Named turns come first, each shown by rows before and after it. Which turns, in which order, take the first row of each pair that follows to the second? Write the first one first, as in the answered first pair.
turn Q_359:
[-14 -22   4  -4   4  -2  -9   6  -9  -1   9  -6   3   6   4  -9   1  -4
  17] |-> [  8  -5 -13  13   5  -7  16  -2  -9   9  -5  -9   2 -15   2  -6   5   7
  -8]
[  8  -4  -9   9   6  -4  16 -11  -5   7  -4  -3   6  -9  -2   2   6  14
 -16] |-> [  7  17   4  -7  -9  -8 -13  10  -4 -12   5   8  -4  -2   8  -7   4  -7
  10]
[ 14  19  -2  12   1 -11   5  -1   1   5 -11   1 -15   2  -8  -6   1   3
 -16] |-> [ -8   2  13  -2   2  -6 -17   5   1  -4   2   3 -14  20  -6  -9  -4  -8
   8]
turn Q_451:
[ -1  -8  -5   3   2   4   2 -11  -4  -3  -5   2   0   9  -5   5  -8   4
  -7] |-> [-5 -6 -2 -2 -1  5 -3 -7 -4 -8 -3  4 -1 13 -4  6 -9  0  0]
[11  3  3  3  3  4 -3  3  8 -5 -2  8  3  0  7 -7 -6  8  6] |-> [10  1  2  5  5  3 -3  2  7 -2 -1  8  4 -3  8 -9 -5  9  4]
[ 10   5  -9  -2   3  -5   2  -1  -9   8  -2  -3   4 -19  11 -17   8   9
 -13] |-> [ 16  26  -6  -5  -4   2   2   3   7  -3 -15  -1  -4  -6  -4   7   4   3
  -9]
turn Q_633:
[ 5  9  1 -5 -4 -1 -6  5  0 -5  5  4 -2  0  5 -4  1 -4  4] |-> [ 2  7  2 -7 -3  2 -6  4  2 -5  5  4 -1  5  2  0  0 -5  7]
[ 16  29 -12  -2   4   2   3  11   2   6 -12  15 -15   4  -8   6  14   1
  -4] |-> [ -8   3  -1 -11  11  13  -6   8   5   3  -7  10 -12  27 -17  16   9  -2
  10]
[  2   0  -1  10   3  -1   9  -5  -9   6   3   4   0  -2   0  -1   0   3
 -17] |-> [  4   7   0   9   0   2   9  -4  -3   1  -3   4  -2   3  -5   9  -1   2
 -15]
turn Q_530:
[ 17  20 -11  10 -10  -1   4   2  -1   2  -3   2  -1  -5  -8   8   4  -2
  -5] |-> [ -8  -9   1   0  -3   9  -8  -1   0  -1   7  -1   3  18 -17  15  -2  -7
  13]
[-11  -1  13 -14   1   1  -8   7  -1  -4   8   1  -2  12   4   1  -4  -2
  12] |-> [ -1  -5   1   0   8  -8  10  -2 -10   9   8  -2   2  -9  12 -12   2  11
  -8]
[ -9   4   5 -15  -6   2 -18   6   2 -11   0   3  -7   6  -1   2  -5 -11
  17] |-> [-10 -20  -6  -2   8  -3   1  -9 -12   9   5  -5   2 -13   6 -14   2   6
  -5]
[-10  13  -8  -6  -7  -4   3  12 -17 -17  12  -6  -9   9  16 -18  -3  -6
  -9] |-> [-17   2  -5  -7  -4  -3   1   9 -18 -15  15  -7  -7  13  14 -18  -4  -5
  -6]
Pairs:
(two turns a pair)
[  9   2  -4   8  -9  -7   8  18   4   9  -9   8  12 -12   1 -10  -3   2
   0] |-> [ -8 -15   6   1  -5   2   3  15   8   6  -8   5  14   9  -9   2  -8  -1
  11]	Q_633 Q_633
[-13 -22   2  -2   6   6   5  -8 -17  13   1   5  -4  -7   8 -14   8   6
  -2] |-> [  6  17   1  -5 -11   0  -3   5 -10   0  -6  14 -13 -15  12 -14   9  -3
   1]	Q_530 Q_451
[ 9 12  2 -4 -7 -5 -5  7  5 -4  3  5 -2  2  4 -1  1 -6 11] |-> [ -1 -14  -2   2   7  -5   3  -4  -3   9   9  -1   5  -1   7 -10   2   4
   1]	Q_633 Q_530
[-15  12  12 -10  -9  -9 -14  -5 -15   7  16   3   2   3  15  -8   1 -20
  16] |-> [  2  16  -6  10   1  -9  20 -21 -12  23  -2  -4   5 -11   7   4   4  -1
 -16]	Q_359 Q_633
[-7 -3  1 -3 -3 -1 -5  6 -1 -9  2  4 -1  1 -1 -7 -3 -3  9] |-> [ 4  8 -5  4 -5 -2  6  4  1 -5 -5  4 -3 -8 -2 -6  0  1 -2]	Q_530 Q_633
[-12 -10  -2  -5   4   8  -2   1  -1   1   2  -3   4  10  -4   6  -7  -2
   7] |-> [-5  5 -3 -4 -2  8  0  3  5 -2 -6 -2  1 12 -8 14 -7 -4  5]	Q_359 Q_530
[-6 -1  5 -2 -6  1  1 -1 -4 -2 -1 -2 -4 10 -2 10  1 -3  6] |-> [-6 -7  2  2 -2  1  8 -5 -6  4 -1 -4 -1  6 -3  8  2  3  0]	Q_359 Q_633
